In the data rows, the value 128 means zero.
Here are some rows, each followed by its group. Groups can overlap.
[107 150 171 176 125 115 112 116 115 116 174 120 127 123 129 124 121 123 150 134 114 123 121 119 101 145 107 120 138 143 108 119 115 116 134] 1
[101 120 142 139 115 118 103 113 110 130 194 169 127 175 132 125 132 153 119 128 130 121 127 133 103 138 111  99 111 147 107 113  94 102 127] 1
[116 124 136 124 124 145 111 120 114 122 114 122 121 120 130 119 120 118 114 123 124 121 118 152 116 137 128 107 111 161 136 132 128 134 163] 2
[100 109 123 130 117 115 112 112 108 149 195 187 116 187 130 132 133 181 118 127 127 129 125 144 101 148 117  96 116 157 114 115  91  92 133] 1
[103 137 166 162 127 110 110 107 110 112 182 142 123 154 119 117 129 128 125 127 122 121 123 122 103 143 106 109 126 147 108 119  99 106 138] 1
[156 117 102 110 167 128 150 148 139 126 123 132 121 136 128 132 130 130 118 128 139 123 117 110 150 123 131 136 122 107 135 116 112 111 139] 3
[127 159 121 141 114 121 125 130 127 120 119 110 119 110 124 124 129 115 142 129 127 128 124 110 128 112 112 165 144 109 114 135 154 153 116] 3
[119 132 159 147 115 126 109 120 114 139 121 125 126 126 127 128 121 119 130 128 113 134 134 113 158 125 128 120 134 117 118 146 150 151 111] 4
[168  82 115  95 141 138 129 135 135 128 103 107 134  97 133 134 131 109 109 133 115 121 110 112 122 119 121 149 159 109 137 138 155 155 123] 5
[128  98 121 101 145 128 163 165 165 124 101 108 123 115 131 118 124 118 132 127 124 132 118 114 117 116 111 156 148 115 113 135 148 154 120] 5
[107 161 132 155  97 143 104 105 107 178 131 164 127 159 117 151 130 144 120 125 129 170 176 181 125 137 190  89  85 136 177 116  91  89 110] 6
[123 154 152 161 119 128 117 126 113 125 128 116 123 118 133 119 128 119 125 124 113 130 122 113 131 121 113 163 165 111 107 127 157 159 120] 4
[116 143 136 130 112 136 117 113 123 127 108 107 128 110 125 126 122 116 131 121 127 136 135 117 125 119 116 158 147 116 109 130 151 153 120] 5
[126 142 157 148 117 129 115 115 111 124 126 119 137 124 127 128 135 124 131 133 112 140 145 118 173 123 128 107 116 118 121 145 146 144 121] 4
[106 142 135 124 116 139 124 118 121 120 103 113 124 114 124 118 125 113 131 122 115 151 128 110 122 120 117 149 165 119 115 126 149 149 122] 5
[107 161 160 171 101 137 104 109 114 141 149 175 118 174 127 125 134 148 130 126 123 146 156 157 104 128 146  92 105 124 149 133  88  93 111] 6
[124 129 105 119 139 115 150 148 150 111 124 120 132 129 126 133 128 120 131 136 136 120 121 110 119 133 110 143 123 114 105 119 134 129 125] 4
[120 107 141 123 116 134 113 119 104 124 119 112 119 111 126 112 129 115 117 119 113 117 131 141 114 137 129 131 129 153 131 126 151 157 153] 2
[108 111  99 104 104 124 103 108 101 139 154 163 137 160 133 144 123 153 119 130 148 132 140 180 171 142 191 106 104 157 189 130  97  99 144] 1
[153 111  94 106 182 120 189 195 185 120 126 131 123 128 124 132 132 139 110 128 134 117 117 117 134 112 118 129 127 109 125 121 117 115 127] 3
[124 105 145 122 112 148 110 115 112 128 124 111 126 110 125 119 128 101 122 133 118 125 126 125 118 134 130 144 134 151 130 136 162 162 135] 2
[170 118  99 101 159 126 157 160 152 125 108 109 140 110 119 124 133 125 128 133 158 124 122 103  96 118  92 193 164 123  89 119 164 156 111] 7
[154 124 103 120 130 131 116 115 111 127 125 140 124 134 126 130 137 137 117 137 130 122 118 117 177 111 150 128 122 108 163 115 110 108 138] 3
[122 122 135 118 114 136 116 117 111 124 117 121 132 113 119 120 119 120 117 124 127 124 128 140 117 136 133 113 115 161 136 115 140 148 152] 2
[106 132 154 153 126 116 111 111 108 123 181 153 122 160 140 124 134 141 131 123 120 124 122 127 102 145 111 101 118 146 105 111  99 103 135] 1
[159 127 103 121 124 129 115 108 107 117 128 131 132 136 131 126 112 132 118 128 137 117 116 125 193 113 165 126 113 120 172 112 116 112 142] 3
[152 139 117 129 175 106 147 141 138 116 118 110 123 117 139 126 136 123 138 133 126 119 123 120  94 137 107 104 146 146 107 123 103 108 183] 8
[165 114  99 112 151 137 138 133 126 119 120 137 131 125 118 121 123 131 116 123 131 124 116 110 158 116 134 127 130 120 141 115 112 110 138] 3
[119 110 137 115 114 142 118 106 116 123 118 123 128 114 124 123 128 108 127 130 115 128 119 137 112 139 130 130 127 150 135 124 156 154 154] 2
[112 164 129 159  95 154 105 107 109 180 131 159 145 157 134 141 117 147 129 120 136 162 179 182 131 137 189  89  90 131 180 112  92  88 127] 6
[139 101  95 106 171 113 191 191 198 116 120 128 118 118 131 114 125 130 121 118 129 122 123 112 124 121 118 132 130 113 114 126 123 123 111] 3
[129 110 102 105 162 119 185 176 184 119 120 130 113 125 121 121 122 133 135 140 135 117 127 107 120 124 119 132 137 112 115 133 127 122 111] 3
[180 101 103 101 158 135 152 149 145 122 108 125 135 121 121 134 123 153 119 127 160 117 119 107 126 111 100 137 108  99 111 116 119 115 125] 7
[ 99 163 148 168 116 121 132 124 131 108 119 107 124 111 128 136 131 115 182 123 121 124 135 109 101 131 103 123 186 122 100 139 123 123 122] 6
[126 120  95 104 152 116 162 174 178 120 122 111 120 116 125 125 126 124 123 128 134 124 124 108 125 116 114 141 136 120 109 128 123 123 115] 3
[121 138 157 154 106 132 124 111 116 130 122 124 123 127 114 130 124 118 129 121 124 139 139 116 173 121 127 111 115 117 123 161 147 142 109] 4
[129 160 129 147 122 127 129 122 128 118 128 121 133 121 129 131 116 121 130 117 130 134 133 111 121 127 113 169 158 126 108 130 157 156 113] 4
[114 162 124 150 100 158 108 108 107 186 129 154 154 152 120 157 124 146 123 133 127 177 176 187 144 145 199  89  87 146 185 112  89  89 115] 6
[120 131 159 145 114 136 111 110 112 126 124 108 126 113 116 119 124 114 130 128 129 126 124 122 103 131 114 137 145 133 114 138 153 156 129] 5
[124 151 135 135 106 136 112 116 116 118 106 113 111 119 120 126 131 117 131 128 115 135 135 117 116 116 112 154 157 117 115 140 151 155 118] 5
[112 171 117 155 122 114 138 132 142 118 111 105 120 102 130 130 130 114 173 123 129 136 136 111 101 134 102 139 197 121 100 130 125 133 126] 6
[168 102 114 105 152 131 138 138 135 139 108 127 138 119 142 134 124 135 115 128 129 122 116 109 179 118 146 114 104 121 158 120 114 112 150] 7
[112 113 102 103 102 126 103  93 108 139 153 169 146 171 122 140 125 162 122 138 149 126 142 185 162 148 196 106  97 155 186 115  98  91 132] 1
[136 134 106 119 138 110 151 150 157 112 123 121 135 124 117 130 123 126 135 134 131 120 116 112 120 122 112 134 125 110 107 125 130 127 120] 4
[162 125 101 115 128 140 118 110 115 122 128 132 124 135 131 134 125 131 111 134 131 119 116 120 184 111 158 126 128 126 167 116 111 113 144] 3
[103  97 102 106 107 131 105 106 100 155 176 196 147 191 128 148 132 178 125 129 157 144 130 186 119 156 151  95 101 168 155 110  90  93 129] 1
[111 154 168 169 123 121 121 117 122 120 143 112 120 110 117 124 128 110 166 130 122 127 125 119 106 134 109 144 160 121 102 124 135 139 126] 1
[107 126 149 148 121 114 111 104 103 130 185 165 134 166 131 129 133 149 122 133 125 132 122 129 113 148 108 100 115 152 107 111  94  96 136] 1
[138  83 114  95 154 129 147 157 151 125  99 109 130 112 134 124 135 117 123 129 112 119 119 118 120 119 113 145 149 115 120 149 153 153 123] 5
[166  98 103  98 160 136 153 149 151 131 110 127 122 120 134 130 131 147 125 128 167 124 112 101 114 119  94 151 115 105 105 119 134 125 119] 7
[125 119 136 122 119 137 118 110 119 130 114 115 123 126 131 123 120 110 116 129 114 125 122 144 118 136 134 112 121 166 137 134 134 138 150] 2
[107 121 136 133 114 127 103 103 104 144 188 179 129 171 134 123 118 167 126 128 125 132 123 139 102 144 112  93 114 155 108 109  96  96 141] 1
[169 112 100 104 189 119 186 180 177 111 122 133 132 133 126 126 123 131 117 123 121 124 101 114 128 121 122 136 134 113 127 123 116 114 126] 3
[109 151 153 154 117 125 122 127 118 114 135 116 120 117 130 127 117 114 134 122 126 137 133 115 131 121 117 160 183 113 108 128 153 153 119] 4
[126 167 124 141 124 110 134 130 131 125 125 120 124 116 129 127 123 114 136 129 129 120 127 119 121 126 112 163 144 121 104 123 152 152 113] 4
[107 150 179 178 124 115 112 109 109 118 170 118 131 116 135 116 129 112 150 134 122 120 124 125 100 139 112 121 149 135 107 121 119 122 137] 1
[107 146 171 169 125 116 116 108 106 124 183 135 126 138 117 123 126 133 136 131 122 128 122 124  96 142 110 109 125 143 105 120 105 109 138] 1
[112 130 125 113 125 122 132 129 139 117 104 116 118 111 119 123 124 120 130 126 114 131 131 117 136 123 118 142 127 121 117 123 151 150 118] 2
[125 133 130 115 121 136 126 128 136 115 104 108 122 109 126 122 130 106 122 120 119 128 130 121 132 123 116 144 132 112 117 127 152 154 114] 2
[113 155 119 152 101 156 108  99 101 181 125 160 153 142 135 156 127 138 124 126 134 163 176 196 165 138 193  89  93 155 174 116  94  94 121] 6
[128 137 153 149 111 136 114 108 112 124 123 111 116 109 117 118 119 109 144 124 120 119 123 119 118 133 117 148 142 134 121 130 153 158 132] 5
[123 121 149 140 107 145 109 116 110 123 117 108 128 113 128 116 121 106 143 129 116 125 124 122 129 124 126 160 131 135 131 131 157 158 132] 2
[153 139 137 137 167 121 134 133 135 114 122 112 120 109 130 124 129 115 130 128 123 124 124 122 103 134 118 104 120 143 118 128  93  98 151] 8
[101 117 102 106 102 118 107 104 107 134 145 158 145 161 132 141 132 146 119 136 141 132 134 172 188 134 196 108  98 161 191 111 104 103 136] 1
[121 141 147 148 107 150 102 112 110 121 111 110 124  99 124 124 132 114 136 115 117 133 125 121 140 134 128 162 134 128 128 129 158 162 128] 2
[134 140 134 136 167 108 129 129 122 111 125 116 118 117 127 124 131 115 119 134 117 129 125 133 103 136 126 103 116 138 121 129  97 101 156] 8
[121 134 161 146 112 133 117 118 117 122 128 126 124 127 135 132 121 116 126 125 122 139 122 115 153 114 123 127 151 116 117 140 153 152 111] 4
[156 109 101 100 161 117 151 152 152 120 102 113 130 113 122 128 129 137 124 142 153 120 121 104  93 121  98 191 141 107  89 116 154 145 113] 7
[122 121 131 120 119 148 116 113 115 124 113 121 123 120 126 130 130 115 127 128 111 131 125 138 113 129 133 112 129 151 137 127 137 140 149] 2
[116 158 140 152 135 118 129 130 124 129 128 119 126 115 125 122 131 122 117 122 113 134 138 133 129 134 133 106 108 119 135 132 109 108 108] 8
[112 155 178 176 121 121 109 108 110 120 171 119 128 119 124 136 130 119 144 129 124 127 116 117 104 130 109 118 136 135 102 122 118 119 128] 1
[129 145 132 128 126 139 117 118 119 134 112 112 127 119 131 121 129 114 116 123 110 122 114 144 117 145 141 108 104 154 140 130 123 125 163] 2
[ 95  97 110 111 102 124 104 106 104 159 190 203 133 202 136 134 125 184 107 124 143 136 137 166 109 149 130  93  98 159 130 122  91  89 125] 1
[101 109  98 104 101 116 109 106 108 146 161 172 145 176 128 149 122 170 120 138 151 141 142 197 155 150 190 102 102 162 183 120  94  96 134] 1
[124 137 158 146 111 127 115 113 113 124 125 127 127 120 128 125 129 122 128 123 123 137 136 114 155 126 118 120 129 120 119 146 152 151 125] 4
[158 126 101 114 136 136 120 117 113 125 127 133 132 130 135 129 131 137 122 130 129 120 113 122 173 111 156 130 124 115 163 124 114 111 140] 3
[167  97 111 104 156 138 134 138 136 137 110 132 134 123 139 123 141 139 118 131 130 122 120 109 183 108 135 106 107 106 154 124 114 115 145] 7
[129 160 142 153 134 123 122 124 120 120 130 126 123 123 126 121 131 119 123 123 111 122 134 128 132 136 133 107  98 116 131 137 113 112 116] 8
[119 137 159 148 113 130 118 115 114 127 129 120 126 119 117 117 120 113 126 125 116 136 133 114 144 117 120 131 160 110 117 138 152 156 109] 4
[121 138 156 145 115 130 121 119 113 135 121 125 120 124 139 129 125 114 126 122 116 136 136 114 164 117 128 112 113 109 118 151 143 150 113] 4
[ 99 110 124 124 114 126  97 108 107 153 189 188 132 195 123 136 128 173 115 128 135 136 128 151 101 146 119  93 109 152 115 111  92  93 134] 1
[124 140 156 147 112 116 120 115 115 117 129 125 130 125 124 131 123 121 128 119 126 120 129 114 136 125 116 146 173 112 116 134 153 154 111] 4
[125 138 159 149 111 134 114 116 115 134 123 124 136 124 122 134 132 127 134 119 117 133 142 115 176 126 133 112  99 112 121 140 140 141 110] 4
[119 142 155 152 111 142 109 116 108 126 114 107 120 111 122 128 126 105 145 121 119 123 124 119 116 139 115 150 150 129 115 131 154 157 131] 5
[172 129 104 117 132 126 116 119 112 124 127 129 120 129 129 121 132 132 124 133 126 118 118 120 179 111 156 134 116 118 161 121 112 111 142] 3
[137  83 118  93 153 120 150 151 149 127 105 109 133 111 129 127 129 118 114 120 113 115 114 115 124 123 118 142 154 122 121 140 152 156 120] 5
[115 144 157 150 116 124 118 115 118 126 123 126 128 123 130 131 129 115 131 116 120 141 142 120 172 113 130 104 109 113 120 148 145 146 111] 4
[126 132 160 153 116 138 109 116 115 121 118 103 119 104 128 119 127 114 140 120 121 128 123 124 117 132 114 151 139 127 117 131 155 153 133] 5
[131 159 115 135 119 123 126 126 132 118 119 114 127 119 120 129 126 125 138 126 127 129 122 114 128 119 114 163 151 119 116 128 147 147 118] 3
[156  98  98  94 174 120 159 161 157 135 122 126 126 118 137 127 126 129 138 131 153 124 117 109 104 123 106 134 121 121  99 128 121 117 143] 8
Which 4 groups are nearest to each row below, nearest first, going by the distance to the centre of the group?
[112 151 148 142 111 138 109 110 117 115 107 106 130 105 116 120 127 115 134 132 121 130 128 119 127 126 119 151 159 119 119 132 151 155 121] -> 5 4 2 8
[126 146 138 138 130 130 113 115 118 136 116 124 127 124 126 125 121 129 119 122 117 118 123 154 139 137 156  99 102 173 155 133  99 103 166] -> 8 2 6 1
Group 1 spreads out most along one direction. Which 3 other groups' directions of most spread are closest to that one, closest first?
6 7 2
Which 3 other groups have their centres nearest to the centre of group 4, nearest first?
5 2 3
Which 3 other groups have their centres nearest to the centre of group 1, nearest first?
6 8 2
Which 5 groups are nearest to each row below, nearest first, going by the distance to the group's nearest row?
[124 150 117 128 128 118 149 146 143 119 123 110 133 109 125 128 123 127 143 118 135 125 114 108 116 119 112 149 133 116 108 115 143 136 112] -> 4 3 2 5 6
[146 104  92 103 178 117 208 200 207 120 119 125 123 119 128 133 122 133 118 127 137 119 124 111 123 124 119 135 139 118 121 114 119 117 116] -> 3 8 5 4 7
Group 5 spreads out most along one direction. Which 3 other groups' directions of most spread are closest to that one, closest first?
8 3 4
Which 4 groups are nearest to each row below, nearest first, going by the average distance to the group's rows?
[156 131 104 108 181 119 157 153 153 116 116 112 140 115 144 128 131 126 149 145 137 109 121 114  98 136 101 112 149 137 104 124 114 120 170] -> 8 7 3 5
[103 165 164 171 105 119 106 104 100 142 155 171 118 176 127 129 126 149 123 129 123 157 154 165 112 135 137  94  93 127 147 132  89  91 108] -> 6 1 8 4
[121 143 137 139 129 136 120 111 116 125 113 122 116 123 124 133 130 122 110 123 121 117 114 155 131 147 146 100 103 171 152 124 102 108 163] -> 2 8 4 1
[132 130 101 112 138 112 160 150 161 113 116 114 123 122 129 121 127 128 137 126 128 124 118 112 121 114 108 145 131 118 112 132 136 129 108] -> 3 5 7 4
[101 103 118 115 112 125 100 106 103 157 192 195 128 197 127 142 125 185 109 128 141 128 131 149 103 148 121 100 108 162 120 112  88  90 133] -> 1 6 8 2
[160 120  94 101 179 119 161 157 153 114 118 120 126 121 128 131 130 132 145 142 131 117 122 112  94 139 103 129 130 142 100 122 121 127 168] -> 8 7 3 5
[161 110  95 106 180 128 176 175 162 114 124 129 126 130 133 130 127 134 113 137 140 118 122 110 135 124 117 134 137 107 130 122 114 108 130] -> 3 7 8 5
[164 106  99 102 183 126 183 186 176 119 121 126 127 123 133 134 126 131 119 127 127 115 106 116 124 123 115 134 134 115 126 124 116 112 122] -> 3 7 8 5
[123 112 119 106 132 128 152 151 160 126 104 109 122 106 133 131 127 116 122 120 123 126 126 102 121 119 114 144 154 118 110 139 149 151 107] -> 5 4 2 7
[115 171 107 141 119 129 143 137 156 115 107 100 117 113 134 124 122 112 171 135 131 133 148 116 104 134 102 141 193 120  99 137 130 137 123] -> 5 4 2 8
Which 4 groups are nearest to each row below, nearest first, going by the distance to the group's nearest row?
[155  99  94  92 182 112 174 164 169 134 121 128 140 125 132 135 129 131 148 137 142 111 122 107  98 128 105 143 124 119 101 131 121 115 152] -> 8 3 7 4
[103 108 103 105 102 131 110 103 103 134 169 179 147 186 131 148 127 173 121 132 151 142 137 184 137 150 172  94  94 164 172 119  93  95 132] -> 1 6 3 2
[129 140 109 120 129 119 141 142 150 125 123 128 127 122 122 125 123 118 137 125 132 121 117 111 120 116 114 139 135 116 107 124 140 131 120] -> 4 3 2 5
Which 3 other groups have their centres nearest to the centre of group 2, nearest first?
5 4 8
Group 2 spreads out most along one direction. Which 3 other groups' directions of most spread are closest to that one, closest first?
6 7 1
Which 5 groups are nearest to each row below, nearest first, going by the average distance to the group's rows?
[107 134 152 150 120 121 107 108 112 130 184 158 124 159 131 132 127 146 120 126 126 127 133 126 100 143 107 100 119 152 108 118 100 103 137] -> 1 8 2 4 6
[119 147 134 142 146 113 128 123 125 121 132 114 126 114 135 128 122 111 124 129 120 136 133 125 117 136 133 101  92 127 135 135 102 106 126] -> 8 2 4 3 5
[125 140 108 119 130 126 144 141 148 115 116 114 126 112 131 128 133 119 132 129 131 123 120 116 132 123 110 153 138 116 111 124 145 137 114] -> 5 4 2 3 7
[142 100  93  97 180 123 195 195 190 107 123 123 128 127 125 126 121 120 116 132 141 121 128 116 125 123 115 140 132 117 120 134 122 118 115] -> 3 7 8 5 4
[104 155 174 173 109 107 111 110 115 115 175 131 135 127 127 119 138 110 151 120 111 131 124 136  99 136 117  98 127 116 119 150 103 105 106] -> 4 8 1 2 5
[111 155 170 171 104 120 110 103 113 134 163 150 119 160 126 119 138 141 128 129 113 142 147 157 105 131 136  84 108 129 136 146  97  95 110] -> 1 6 8 4 2
[111 156 175 174 124 106 119 119 119 121 156 108 122 117 131 134 128 112 160 127 127 122 121 118 103 133 110 129 148 131 101 126 128 135 111] -> 4 5 2 8 1
[152 129 104 119 116 136 116 113 111 120 124 133 130 141 123 132 128 125 124 125 133 119 115 121 189 109 164 125 111 117 171 112 113 110 151] -> 3 2 4 8 7
[151 134 127 141 173 116 136 140 138 124 123 110 135 114 128 126 135 120 132 118 125 122 124 131  94 138 112 103 136 136 113 122  99  99 170] -> 8 2 3 5 7
